In the data rows, 128 means zero.
Each row has a hidden score. How much does it go up from the first row of each pair to the second? 20 means little or no change, 40 a big rise and 0 a big fall. The score is a weighted sum of the row's numbers plus the product of two more (or one squared), each taken from its middle value.
141 202  98 142  99 116 172 171  98  98
 98 103 145  97 154 100  96  96 134 177 -> 18
141 160  98 197  99 135 186 171  98  98
 98 119 151  97 143 100  96  96 135 171 -> 28
 98  98 157  98  99 113  98 117  98 128
126 112 149  97 132 100 103 105 177 145 -> 19
117 161 142 110 166 156  96  96 156 143
116  98 186 129 146 139  99  96 136 176 -> 19
184 135 139 133 206 126 113 107 175 140
130 160  98 161  99 139 182 173  98  98 -> 17
168 123  98 179  99 120 168 180  98  98
 98  98 106 126  99 111 133 119  98 119 -> 23
139 101 117  98  99 100 124 124 127 128
 98 110  98  97  99 100 129 126  99 112 -> 20
143 104 193 149 181 180  96  96 199 190
167 107  98 159  99 117 164 175  98  98 -> 23
139 190  98 161  99 100 176 174  98  98
107  98 139  98  99 100 120 131 106 122 -> 25
 98 113 170 127 157 202  96  96 154 187
 98  98 173  97 133 100  96  96 145 151 -> 30
 98 107 106 130  99 129 137 131  98 122
135 136 124  97 115 100 127 125 155 113 -> 24
114  98 103  97  99 100 147 170 111  98
 98 121 106  97 106 100 123 128 103 118 -> 21
122  98 137 152 132 193  96  96 146 166
116  99 157  97 125 100 100  99 166 148 -> 21
138 183  98 145  99 102 174 174  98  98
119 106 140 153 143 199  96  96 141 161 -> 21
 98 165 104 145 144 141 140 133  98 132
134  98 189 121 159 128  96  96 156 174 -> 24
151  98 134 143  99 110 137 124 116 126
135  98 136 100  99 100 121 125 138 120 -> 27
102 129 116  99  99 107 130 123  98 100
 98 131 128  97 118 107 100 102 110 142 -> 19
109  98 113 129 104 100 148 165 110  98
119 163  98 165  99 122 182 170  98  98 -> 15
108  98 138  97  99 100 112 134  98 123
121 186 157 115 173 185  96  96 168 141 -> 13
161  98  98 200  99 116 168 179  98  98
128 168 114  97 194 150 116 104 128 144 -> 19
160 150  98 137 131 117 148 141  98  98
143  98  98 141  99 100 170 181 105  98 -> 22
159 127 159 160 183 187  96  96 199 164
155 152  98 126 145 128 140 135 108 110 -> 21
 98  98 108 119  99 124 135 123  98 122
 98 172 134  97 125 100 101 109 129 116 -> 27
 98 137 142  97 103 100 105 113 100 128
 98 107 191 125 202 198  96  96 169 212 -> 3
149 161  98 133 148 133 137 132 115 109
 98 104 180  97 178 100  96  96 181 173 -> 32
138  98 160 167 159 200  96  96 159 150
148 116 155  97 186 116 100 116 166 135 -> 29
105 101 123  99 136 103 123 146 124 125
 98  98 213  97 173 161  96  96 179 186 -> 20
 98 119 106  97  99 100 120 124  98 115
 98 134 110  97 109 100 119 122 109 123 -> 19
108  98 120 120  99 123 130 117  98 123
103 170 162 110 161 152  96  96 172 135 -> 26
 98 105 153  97 135 100 109 110 163 143
167 204  98 116 132 100 152 150 117  98 -> 15
163  98 137 142  99 120 126 119 106 127
131  98  98 152  99 100 171 181  98  98 -> 18
109  98 147  98 133 100 103 105 154 144
138  98 199 140 185 193  96  96 202 198 -> 11
133 102 144  97 175 106 104 128 193 131
160  98  98  97 115 100 143 161 137  98 -> 9
 98 147 167 102 185 170  96  96 174 163
 98 117 146  97 163 114  96  96 146 173 -> 20
 98 107 102 124  99 133 131 128  98 121
129 148 117  97 179 135 109 103 141 145 -> 11
140  98 169 133 125 183  96  96 164 150
177 205  98 113 137 100 149 153 130  98 -> 19
162 113 171 165 163 189  96  96 178 164
105  98 110 111  99 100 144 164 107 101 -> 26
171  98 166 169 180 188  96  96 201 165
117 137 150 117 152 133  96  96 161 139 -> 28
214 159  98 165 156 120 152 143 155  98
142 168  98 170  99 139 185 171  98  98 -> 20
155  98 145 134  99 122 130 123 111 122
110 164 118  97  99 112 129 131  98  98 -> 25
147 103 131 145 112 134 129 118 118 123
110  98 157  97 129 100 104 111 168 141 -> 29
 98  98 173  97  99 100  96 113 117 147
101 109 147 136 132 173  96  96 129 163 -> 16
134 144  98 178  99 106 187 175  98  98
 98 142 136  97 107 112 110 117  98 121 -> 31
135 162  98 192 106 137 189 177  98  98
119 149  98 173 102 148 167 159  98 104 -> 23
194 127 122 141 172 120 135 129 151 116
165 118  98  97 139 100 143 159 161  98 -> 23
 98  98 110 113  99 124 140 130  98 114
159 100 170 177 167 197  96  96 168 168 -> 14
 98 105 154  97 139 100  96  96 135 173
143 113 117  97 176 126  96 123 154 127 -> 18
141  98 188 158 167 199  96  96 208 193
160 167  98 136 109 100 146 144  98  98 -> 24
 98 123 203 115 189 223  96  96 168 223
164 185  98 132 136 133 152 145 115  98 -> 36
111  98 217 110 189 189  96  96 185 200
104  98 115  97  99 128 129 124  98 119 -> 28
146 100 119 127  99 109 133 127 103 121
 98 167 201  97 206 178  96  96 189 193 -> 15
110 120 161 104 155 100  96  96 187 169
213 140  99 149 137 102 156 148 145  98 -> 12
 98  98 105 116  99 148 132 122  98 124
127  98 130  97  99 125 113 135  98 107 -> 25
 98 116 104 100  99 100 130 124 104 114
121  98 217 139 210 202  96  96 218 214 -> 11
109 120 155 143 149 214  96  96 142 162
156 183  98 146 138 124 158 152 117  98 -> 19
235 155  98 148 162 110 151 149 150  98
 98  98 167 143 168 202  96  96 157 186 -> 17
 98 124 108 103  99 100 121 124  98 119
165 170  98 122 137 115 157 148 112  98 -> 15
153 170  98 117 124 110 158 152 115  98
225 146  98 167 138 118 155 150 149  98 -> 16
113 155 148 109 169 142  96  96 180 139
 98 103 124  97 129 100 105 101 111 141 -> 15
124  98 194 132 146 175  96  96 156 168
195 117  98 142 106 114 134 150 115  98 -> 22
 99 101 113 114  99 119 134 124  98 122
112  98 140  97  99 100 120 136 101 114 -> 24
213 152  98 170 134 100 149 138 145  98
 98  98 164  97 141 144  96  96 106 175 -> 27
128  98 123 141 121 123 128 147 124 102
127 178 121 111 183 158 113 104 141 142 -> 12
 98  98 134  97  99 100 110 139 124 110
215 133  98 158 132 108 158 147 148  98 -> 9
 98  98 161  97 106 100  96 116 150 144
111  98 189 121 147 173  96  96 151 176 -> 13
 98 129  98  97  99 100 127 124 105 107
166 209  98 121 142 100 143 148 109  98 -> 19
190 156 114 138 165 122 139 129 169 113
106 166 100 148 139 149 142 138  98 128 -> 14
 98 145 105  99 110 100 133 123 114 116
163  98 179 188 154 168  96  96 189 167 -> 10
 98 119 172 110 142 182  96  96 154 183
 98 108 107  97  99 100 130 128  98 115 -> 27
 98  98 113 113  99 117 127 126  98 123
 98 113 147  97 141 108  96  96 137 171 -> 17
152 148 131 154 173 151 139 133 148 127
 98 155 165  97 144 125  96  96 122 156 -> 25
113 195 113  97 149 100 132 136 121 110
 98 123 127  97 112 100 108 114 104 141 -> 18
119  98 169 132 145 156  96  96 179 162
 98 131  99  97 107 101 121 125 110 111 -> 22
159 157  98 150 126 133 155 150  98  98
 98 169 105 108 121 105 124 121  99 114 -> 25
121  98 126  97  99 100 110 130 108  98
186 153  98 179 106 100 180 171 108  98 -> 7
213 169  98 135 167 115 153 143 161  98
186 115  98 135 129 122 138 158 111  98 -> 18
 98 119 169 139 155 196  96  96 152 183
 98 135 150 148 147 206  96  96 141 163 -> 22
134 199  98 133  99 100 173 172  98  98
160  98 126 133  99 104 134 128 105 119 -> 18
162 155  98 122 122 115 155 149  98  98
110 151 157 119 168 174  96  96 158 137 -> 23
122 127 118 139 125 121 126 146  98 108
191 112  98 139 101 107 140 155 101  98 -> 23
 98  98 158  97 130 149  96  96 103 181
171  98 173 158 175 189  96  96 184 168 -> 12
137  98 202 120 183 179  96  96 209 195
142  98 131 133 111 107 134 120 122 124 -> 22
 98 142  98 164 104 138 168 157  98  98
173 108 168 164 167 189  96  96 199 165 -> 20
178 107  98 119 110 100 138 154 102  98
 98  98 225  97 194 173  96  96 216 220 -> 12
196 129  98 133 109 100 139 153 104  98
121 170  98 186  99 155 185 171  98  98 -> 14
174 119  98 191  99 122 190 171  98  98
214 173  98 146 165 135 155 142 160  98 -> 28
164  98 137 118  99 109 134 122 117 121
 98 183 109  97 140 100 143 137 126 106 -> 25
 98 105 162  97 129 153  96  96 107 179
 98  98 157 136 132 197  96  96 132 164 -> 20
 98  98 177  97 144 100  96 105 177 169
177 139  98 199 116 126 181 172 115  98 -> 4
 98 122 101  97  99 100 127 126 109 115
109 149 108  97 101 100 126 123  98 107 -> 21
136 210  98 135  99 100 171 173  98  98
121 187  98 131  99 100 174 172  98  98 -> 20
 98 130 101  97  99 100 126 123  98 111
156 154  98 155 133 119 154 145  98  98 -> 12
122  98 186 134 136 203  96  96 169 164
150  98 136 114  99 112 130 121 103 127 -> 22
126  98 232 128 225 189  96  96 223 221
139 150  98 117 148 120 137 130 113 112 -> 20
153 138  98 131 110 117 151 145  98  98
 98  98 162  97 131 100  96 101 128 155 -> 23
 98 124 114 104  99 154 130 122  98 122
116 128 147 154 151 199  96  96 148 163 -> 17
103 166 152 116 171 159  96  96 168 142
 98 141 105  98  99 100 124 124 113 117 -> 20
121  98 123 121  99 123 119 136  98 111
110  98 111 132  99 100 155 168 119  98 -> 17
142 135 117 166 158 145 152 137 136 132
 98 122 111 138  99 124 134 118  98 118 -> 26
178 213  98 121 137 100 148 152 128  98
116 162 125  97 194 141 108 103 144 143 -> 13
 98 194  98 118  99 100 161 160  98  98
 98  98 167  97 129 135  96  96  98 177 -> 21
 98 162  98  97  99 100 118 129 113  98
186 147 109 134 147 103 135 132 165 111 -> 17
 98 178  99  97 105 100 117 127 128  98
 98 103 192 117 193 195  96  96 176 211 -> 2
100  98 111 121  99 114 132 122  98 124
 98  98 143 104  99 130 109 102  98 146 -> 25
120 215  98 154 100 101 174 171  98  98
189 139  98 207 106 117 187 177 111  98 -> 7
 98  98 115 136  99 110 132 128  98 122
 98 138  98 112  99 100 126 124 104 111 -> 23
175 174  98 197 119 129 180 169 122  98
158 173  98 114 144 131 136 131 117 109 -> 24
125  98 159 112  99 115 114 103 124 144
191 131  98 193 105 108 183 176 109  98 -> 8
130  98 216 136 226 203  96  96 214 222
105  98 102 156  99 119 134 123  98 118 -> 26
163 164  98 126 123 132 155 142  98  98
136  98 125 110  99 100 124 128 145 115 -> 26
140  98 162 105 106 108 113 101 123 146
124  98 216 122 211 198  96  96 221 222 -> 7
107  98 111 118  99 125 135 127  98 125
 98 113 133  97 107 100 110 112 103 121 -> 22
123 107 118 145 120 128 125 146 104 106
174  98 174 183 152 189  96  96 189 165 -> 16
125 156  98 208  99 133 190 176  98  98
130 197  98  97 169 104 127 122 143  98 -> 38
105  98 152 160 120 194  96  96 139 164
 98 124 104 142  99 137 131 122  98 123 -> 17
122  98 122 133  99 122 120 132  98  98
144 107  98 143  99 100 169 183 109  98 -> 18
 99 156 121 102  99 104 126 125  98 101
 98 129 108  97 105 100 121 121 109 118 -> 18
 98 101 160  97 129 144  96  96 103 175
 98 132 100  97  99 100 126 126 102 115 -> 19
 98  98 124  97  99 100 106 133  98  98
 98  98 137  97  99 100 111 140 131 110 -> 21
130 194  98 146  99 100 179 178  98  98
135 121  98 172  99 100 172 189 109  98 -> 17
122 123 126 113 122 100 130 122 153 122
100  98 114 133  99 106 131 123  98 125 -> 15
 98  98 109 136  99 106 129 130  98 121
 98 107 120 120  99 118 134 127  98 128 -> 21
